(in the rows, 128 means zero)
Each path below is one point turned by a fixed rotation once a step. After each direction that follows a path, write how fast that rotation turns it, in degrees each step (0 if it stays still).
Each turn is a multiple of 5 degrees from 10 to 175, or 0.
Each row of a path follows its step; steps can be skipped.
Rotation 1:
step 9: [137 124 122 126 128 122 123 133 133 125 122 127 131 119 139 118 131 133
 126 127 125 130 143 129 123 123 133 123 136 123 125 115 132 128 129 124
 119 127 125 127 131 130 127 125 121 123 126 122 133 133 125 129 133 132
 138 129 131 129 121 122 137]
step 17: [135 118 126 128 126 132 125 123 131 127 135 131 130 126 137 126 122 133
 130 123 130 138 138 128 127 128 136 117 135 127 123 120 121 137 131 123
 124 133 125 121 133 136 127 133 128 126 126 133 131 136 118 129 133 128
 135 126 136 136 129 134 134]
step 19: [124 123 128 129 127 129 128 126 131 133 112 128 127 126 125 121 126 119
 122 127 123 132 123 130 125 127 129 126 137 122 122 117 119 126 139 127
 133 129 118 130 135 135 137 127 139 127 127 128 130 132 120 125 120 128
 135 130 131 122 125 120 126]
step 21: [127 128 120 127 127 126 130 130 136 124 124 133 128 127 138 125 128 127
 127 121 125 135 133 129 121 125 133 121 134 124 125 116 118 136 131 143
 127 129 134 114 130 130 123 128 123 123 122 127 133 128 124 136 133 131
 130 120 131 125 125 128 135]
step 24: [129 123 132 132 130 140 126 133 132 130 121 126 133 124 140 131 129 125
 133 129 122 134 129 127 128 129 132 126 142 132 128 118 133 133 127 134
 120 128 122 129 136 139 127 130 125 132 127 131 129 123 125 131 125 130
 138 134 137 123 127 124 141]
step 25: [132 128 130 131 128 124 122 129 127 123 126 133 125 126 136 127 134 132
 125 124 124 139 143 125 117 124 121 118 137 129 133 119 121 134 131 127
 127 126 129 122 129 138 135 123 126 122 128 131 125 134 132 127 133 133
 130 124 139 129 123 123 133]
step 26: [133 133 130 123 132 134 125 120 131 129 123 129 123 131 132 126 130 133
 120 129 123 128 123 119 119 124 136 116 132 122 125 115 128 133 133 129
 130 129 128 126 131 126 136 132 132 117 126 123 135 132 124 129 137 126
 130 139 136 126 125 122 122]
step 27: [126 119 131 129 124 124 129 124 126 128 121 126 125 119 142 119 133 122
 132 130 118 133 120 128 130 122 128 127 126 124 132 115 126 134 134 131
 128 133 123 135 127 131 126 124 139 126 128 127 134 132 122 126 136 126
 143 134 124 128 125 122 131]
[128 127 128 129 129 127 128 130 127 128 130 127 133 129 128 125 125 129
 129 128 127 128 129 128 127 128 130 128 126 129 128 127 128 130 128 128
 129 131 129 130 128 129 126 130 128 129 128 128 130 129 128 129 127 128
 127 128 125 128 130 128 129]  60
[130 129 127 130 128 126 128 126 128 130 129 128 129 130 132 126 127 131
 127 128 131 127 126 126 126 128 127 129 128 126 126 128 128 127 128 129
 129 130 126 128 125 127 130 128 127 127 129 127 125 129 127 129 129 128
 128 128 128 127 128 129 126]  90
[127 127 128 130 126 129 128 128 127 128 129 129 132 128 130 130 128 126
 128 130 125 129 128 127 130 129 126 127 129 125 128 129 129 127 128 129
 132 128 127 129 130 130 128 127 128 129 127 129 126 127 130 128 126 128
 128 128 128 126 129 129 126]  85
[127 128 130 128 127 128 128 131 127 128 127 128 128 128 130 129 130 129
 128 128 128 131 127 128 125 124 127 128 129 128 128 126 127 128 126 128
 128 126 130 131 127 126 128 128 126 129 128 129 128 126 129 129 130 128
 127 131 130 126 130 126 127]  20
[126 128 127 129 127 128 129 127 130 127 126 127 127 127 131 128 125 131
 130 127 129 128 128 130 129 128 127 126 128 127 128 128 129 128 125 127
 130 127 126 128 127 127 126 131 128 128 129 129 128 128 130 128 127 124
 130 128 128 129 126 126 129]  100
Rotation 2:
step 2: [121 136 125 118 117 132 127 118 137 124 124 132 136 127 129 125 132 124
 136 124 116 137 121 127 126 129 121 129 123 132 122 119 126 123 125 132
 122 123 129 115 129 126 131 131 126 125 133 126 133 128 127 136 128 134
 128 128 123 131 120 132 123]
step 3: [121 137 133 129 128 127 131 122 121 137 139 132 127 125 120 125 140 121
 139 125 122 130 136 125 122 127 126 130 125 132 129 128 121 128 124 126
 131 128 126 128 128 128 121 126 121 126 124 128 124 145 136 126 128 133
 134 129 122 140 132 130 124]
step 9: [126 135 125 130 118 130 127 127 120 129 126 135 114 120 132 124 131 126
 131 135 126 133 128 131 129 134 119 142 130 120 134 125 123 133 128 130
 127 131 140 125 122 123 132 135 133 130 133 126 128 129 131 125 127 120
 136 131 135 140 132 130 132]
step 11: [131 128 128 126 128 132 131 124 130 130 126 135 130 128 123 124 139 132
 135 125 115 125 122 128 124 124 127 128 135 121 122 115 124 125 130 128
 125 130 132 121 125 132 123 128 119 123 123 119 124 135 132 121 127 125
 135 131 125 145 127 133 121]
step 18: [114 131 122 129 116 123 119 118 123 129 123 134 121 121 132 124 133 125
 131 127 126 134 130 125 126 139 128 120 132 130 134 131 138 122 129 132
 122 127 135 126 125 127 126 127 135 126 133 119 121 133 129 137 128 126
 125 134 126 133 124 128 128]
step 20: [127 137 120 130 130 129 129 125 135 124 128 135 122 120 128 130 129 130
 140 119 129 126 130 120 118 129 129 130 140 117 135 123 130 126 124 122
 128 121 128 127 123 136 126 131 124 126 125 139 120 132 131 133 129 136
 131 127 119 136 127 130 118]
step 21: [128 123 124 124 125 129 126 122 123 137 125 142 122 129 128 126 125 129
 129 118 120 130 127 122 127 135 122 133 131 133 124 116 124 131 126 125
 129 121 131 121 126 131 127 132 138 139 135 124 133 141 129 124 130 130
 123 117 128 129 124 127 125]
step 26: [115 135 130 137 125 128 123 118 122 137 131 128 123 121 131 135 136 129
 139 128 124 140 128 129 129 128 120 119 132 129 135 123 129 131 122 126
 126 130 126 137 124 127 134 122 129 131 130 127 129 140 133 131 125 126
 126 132 136 137 127 131 133]
[129 129 127 127 128 128 127 128 129 130 127 125 131 131 128 128 130 126
 127 127 130 128 129 129 130 127 125 125 126 128 128 128 126 130 128 128
 129 126 128 129 128 126 127 129 128 127 128 129 129 129 132 127 128 129
 128 127 126 130 126 129 129]  35
[128 127 127 129 125 126 129 130 128 128 133 128 127 127 129 129 126 125
 129 128 129 127 127 128 128 129 125 127 128 128 127 126 128 130 128 126
 127 127 128 128 127 128 128 128 125 128 129 128 130 127 126 129 129 131
 129 125 129 127 128 129 128]  55
[129 128 131 128 129 127 128 128 127 129 128 129 129 126 127 127 126 127
 129 127 128 130 129 126 128 131 127 126 129 128 129 130 128 129 128 129
 128 127 126 127 126 127 127 127 129 128 131 128 127 130 130 125 127 127
 130 129 130 125 130 129 130]  80
[127 128 130 126 129 126 128 127 131 126 130 128 127 129 128 131 131 128
 127 128 127 129 127 125 128 126 127 129 125 128 128 130 127 129 128 129
 129 127 126 127 128 127 127 127 127 128 128 127 127 129 126 128 128 127
 125 127 131 129 129 128 127]  35
Rotation 3:
step 9: [130 133 132 133 132 129 129 120 117 140 135 128 129 122 117 135 126 130
 124 137 128 125 130 126 130 137 125 132 128 131 125 131 129 131 119 134
 128 126 133 132 123 129 127 132 130 141 135 136 122 128 126 135 126 135
 132 133 136 137 126 131 128]
step 13: [129 140 131 132 142 137 134 131 129 124 128 129 126 133 127 132 135 116
 125 123 120 123 128 124 137 135 126 130 136 137 135 135 129 131 126 129
 133 131 139 124 122 126 133 134 123 132 127 123 131 124 127 130 130 138
 125 126 135 128 130 127 128]
step 15: [124 127 125 131 121 131 126 133 128 136 135 133 131 128 125 137 125 123
 119 129 122 128 133 125 127 139 126 126 126 123 136 132 121 131 126 131
 131 126 126 122 125 133 135 137 128 132 133 133 121 122 120 133 129 132
 133 130 144 139 135 127 130]
step 18: [127 130 132 124 132 135 135 141 129 131 126 132 122 130 111 129 133 117
 132 127 122 131 136 131 130 131 126 132 122 128 136 132 134 131 128 122
 130 118 136 124 127 122 128 132 123 132 128 127 128 129 125 132 130 131
 117 135 133 131 122 127 125]
step 19: [131 128 131 125 142 131 125 127 132 121 126 133 120 126 123 125 131 117
 126 127 127 127 140 121 129 136 124 134 128 125 123 124 134 132 120 129
 125 126 133 124 124 129 140 136 121 131 128 134 133 119 123 128 119 132
 130 128 139 123 126 125 126]
step 20: [131 126 119 131 126 139 127 131 126 134 129 131 129 132 129 135 131 130
 129 127 129 134 140 120 139 131 123 124 132 121 130 127 134 139 118 127
 133 125 133 129 126 131 135 135 128 132 124 128 132 118 124 140 126 129
 130 127 136 133 128 132 119]
step 21: [125 133 129 126 129 132 132 132 124 130 131 139 119 136 134 134 131 121
 127 129 119 128 123 122 128 132 123 129 135 123 141 137 126 131 117 125
 131 134 133 122 129 136 134 127 124 128 124 131 124 125 129 133 134 126
 125 121 142 127 134 127 126]
step 25: [128 124 135 131 132 125 125 127 133 136 130 134 131 127 120 131 127 130
 134 131 126 130 136 124 126 136 123 128 128 126 131 129 141 142 122 138
 123 117 137 129 125 131 138 132 122 130 119 131 126 128 133 135 120 121
 127 125 134 124 127 124 126]
[127 128 131 127 125 126 128 130 129 125 129 129 128 126 127 128 127 127
 125 129 131 128 129 127 128 129 132 128 127 128 127 128 126 129 128 129
 128 125 128 125 127 128 130 126 128 127 128 129 129 127 127 127 129 127
 128 129 130 128 127 128 128]  100
[128 127 131 126 129 128 131 129 129 129 128 127 127 126 129 128 127 127
 126 128 127 129 128 130 128 126 126 126 126 128 128 125 126 128 128 127
 128 127 127 129 129 125 129 129 126 127 126 129 127 128 132 127 129 130
 126 129 127 128 128 128 127]  60
Rotation 4:
step 1: [144 121 131 123 136 129 132 124 132 130 125 127 123 136 125 133 127 123
 129 121 131 127 124 122 123 124 129 127 120 119 129 125 132 121 121 133
 131 122 126 132 129 125 132 119 120 122 127 127 127 125 137 140 130 129
 136 124 127 133 135 120 125]
step 5: [132 136 124 127 131 121 123 122 138 125 127 130 128 119 135 131 123 126
 126 124 128 119 128 133 127 130 130 134 120 133 131 135 129 122 130 124
 136 122 122 120 123 124 130 124 132 125 136 110 137 130 125 129 131 124
 126 125 131 137 126 124 129]
step 8: [128 130 122 118 128 134 129 123 129 130 118 135 129 130 129 135 117 128
 127 129 127 137 129 125 127 138 124 131 124 132 137 122 120 136 125 123
 124 122 122 123 126 135 127 131 128 124 126 139 131 127 130 114 127 125
 132 135 128 123 136 122 124]
step 11: [129 120 125 134 126 136 127 135 125 123 118 130 119 126 126 124 129 138
 128 133 129 126 134 137 137 133 130 121 127 135 121 132 124 140 127 134
 120 127 127 134 135 115 127 126 131 123 134 126 126 131 131 131 122 126
 125 130 125 133 129 131 135]
step 12: [135 122 132 127 128 134 115 128 124 127 123 124 121 128 134 135 123 130
 125 121 127 124 137 130 131 127 131 138 132 133 135 128 132 120 119 133
 125 120 128 133 125 123 131 140 125 129 120 129 127 125 128 135 129 135
 126 135 131 118 136 129 132]
step 19: [130 119 120 128 129 122 123 133 140 133 130 119 125 137 122 134 132 126
 128 137 133 133 127 126 123 129 132 132 120 124 125 127 117 128 124 130
 121 131 132 134 133 129 133 132 131 133 126 137 127 129 126 127 125 120
 138 123 134 119 125 119 125]
step 21: [125 137 129 126 128 124 124 127 129 125 121 141 131 125 122 125 123 126
 129 121 131 125 129 126 123 133 121 131 134 128 137 120 134 126 129 133
 128 128 136 122 130 127 131 127 124 136 133 132 131 123 126 131 121 119
 133 114 123 128 121 141 130]
step 24: [124 121 126 131 130 132 127 121 124 139 134 132 125 133 129 129 127 118
 138 125 129 130 132 130 132 123 133 133 133 134 129 131 125 127 117 118
 120 130 130 132 134 124 127 132 128 126 129 140 120 129 112 122 125 126
 122 128 127 130 119 123 127]
[128 130 129 129 128 125 127 127 126 127 130 127 129 129 128 126 128 128
 126 127 128 128 126 129 126 129 128 125 123 126 128 128 127 127 126 126
 129 129 130 129 128 127 130 128 128 128 127 127 131 128 128 128 127 128
 129 127 129 127 129 127 127]  25
[132 128 128 127 129 127 127 128 128 125 127 129 127 129 128 129 126 128
 126 129 127 130 131 127 128 128 127 129 127 128 124 129 126 130 127 129
 128 127 127 128 126 127 126 128 128 126 128 128 129 127 129 128 129 128
 129 126 131 126 128 127 129]  100
[129 127 127 127 129 128 128 128 126 127 130 127 130 126 130 130 131 127
 127 127 127 128 128 131 130 125 128 130 128 129 127 127 128 129 129 128
 130 128 130 126 128 132 129 129 128 129 127 127 129 129 131 129 126 130
 127 129 131 127 129 128 129]  140
[127 127 129 129 129 128 125 130 130 129 126 125 130 126 129 129 129 126
 128 127 128 127 129 126 128 130 128 129 127 130 129 129 129 130 130 128
 130 128 128 129 127 128 130 129 127 129 129 125 128 126 127 128 130 130
 129 125 127 128 128 131 129]  160
[127 129 126 132 130 128 127 130 128 128 128 129 125 130 129 128 129 125
 127 130 129 129 127 127 130 127 129 131 126 126 126 128 129 128 128 127
 127 129 127 129 128 128 131 127 129 127 129 129 128 129 130 128 128 129
 127 128 127 128 128 129 129]  85
[129 126 126 128 127 128 127 125 127 127 128 128 127 127 130 126 126 127
 126 128 127 124 126 128 128 129 129 127 129 126 129 130 129 128 130 130
 130 126 128 130 129 128 126 128 130 127 130 127 129 129 130 128 126 127
 128 127 127 127 125 131 129]  65
Rotation 5:
step 2: [117 116 126 126 123 137 124 137 128 116 122 130 117 132 124 122 129 131
 129 131 121 122 125 127 116 127 128 122 131 130 140 122 130 131 126 137
 124 126 127 130 126 127 132 123 132 121 134 139 125 134 129 117 131 131
 131 131 126 127 118 136 134]
step 7: [127 126 128 123 126 136 135 134 126 133 120 129 124 138 122 133 126 135
 135 128 117 124 123 125 115 125 129 121 121 129 129 118 123 133 124 131
 126 137 129 132 125 126 129 135 120 123 127 131 129 131 128 112 136 131
 131 125 129 132 140 133 119]
step 8: [133 121 131 123 124 140 122 139 128 120 125 117 134 123 128 125 127 129
 126 119 125 127 119 121 119 131 127 123 127 123 122 122 133 128 129 124
 122 127 121 129 126 129 133 135 127 128 129 143 135 115 126 116 127 135
 129 134 127 137 127 130 126]
step 9: [123 130 128 122 126 126 129 125 126 118 128 132 133 130 132 126 124 138
 124 128 125 114 125 127 122 130 122 121 141 131 118 110 124 139 129 131
 128 121 127 126 129 131 123 125 120 127 132 140 130 133 133 120 131 128
 127 139 127 135 129 125 128]
step 14: [120 119 129 119 127 140 127 128 130 116 128 126 124 138 124 128 131 139
 126 125 117 129 132 128 121 129 127 132 133 129 128 124 137 131 119 134
 124 128 124 137 136 130 131 126 131 129 133 140 132 131 130 125 135 115
 128 130 128 138 123 133 121]
step 15: [117 125 128 134 126 142 128 130 133 128 120 129 133 122 127 112 121 143
 129 136 124 121 121 130 121 133 129 125 135 124 131 124 130 138 129 121
 124 139 130 136 127 121 126 135 125 132 135 134 130 130 125 126 129 126
 134 131 123 132 127 126 125]
step 16: [124 126 131 128 135 123 135 122 126 126 124 129 136 129 126 121 125 140
 134 121 127 128 118 122 129 130 137 121 127 133 119 119 132 133 124 125
 133 122 122 140 131 124 134 130 122 128 139 134 135 119 131 132 130 135
 132 123 127 136 124 133 118]
step 20: [125 121 131 125 129 137 132 133 133 134 124 124 126 128 130 119 132 137
 129 126 128 129 119 119 113 120 122 130 137 129 131 126 142 123 126 130
 121 127 127 126 124 126 133 135 126 131 135 135 131 118 131 117 132 132
 130 132 130 123 132 142 127]
[125 128 130 128 127 127 128 130 129 128 126 129 126 130 126 127 130 129
 127 127 128 129 129 130 128 128 129 129 128 128 130 126 128 128 129 128
 126 130 132 131 128 129 126 127 129 129 128 126 127 129 127 130 127 128
 128 128 128 129 127 130 129]  85
[129 128 129 125 128 128 127 127 127 127 128 129 130 126 128 128 129 128
 128 124 127 129 127 130 127 128 130 126 128 131 128 129 128 128 128 131
 129 126 127 129 127 128 129 127 126 130 127 127 129 132 129 130 128 128
 128 130 129 128 128 127 127]  145
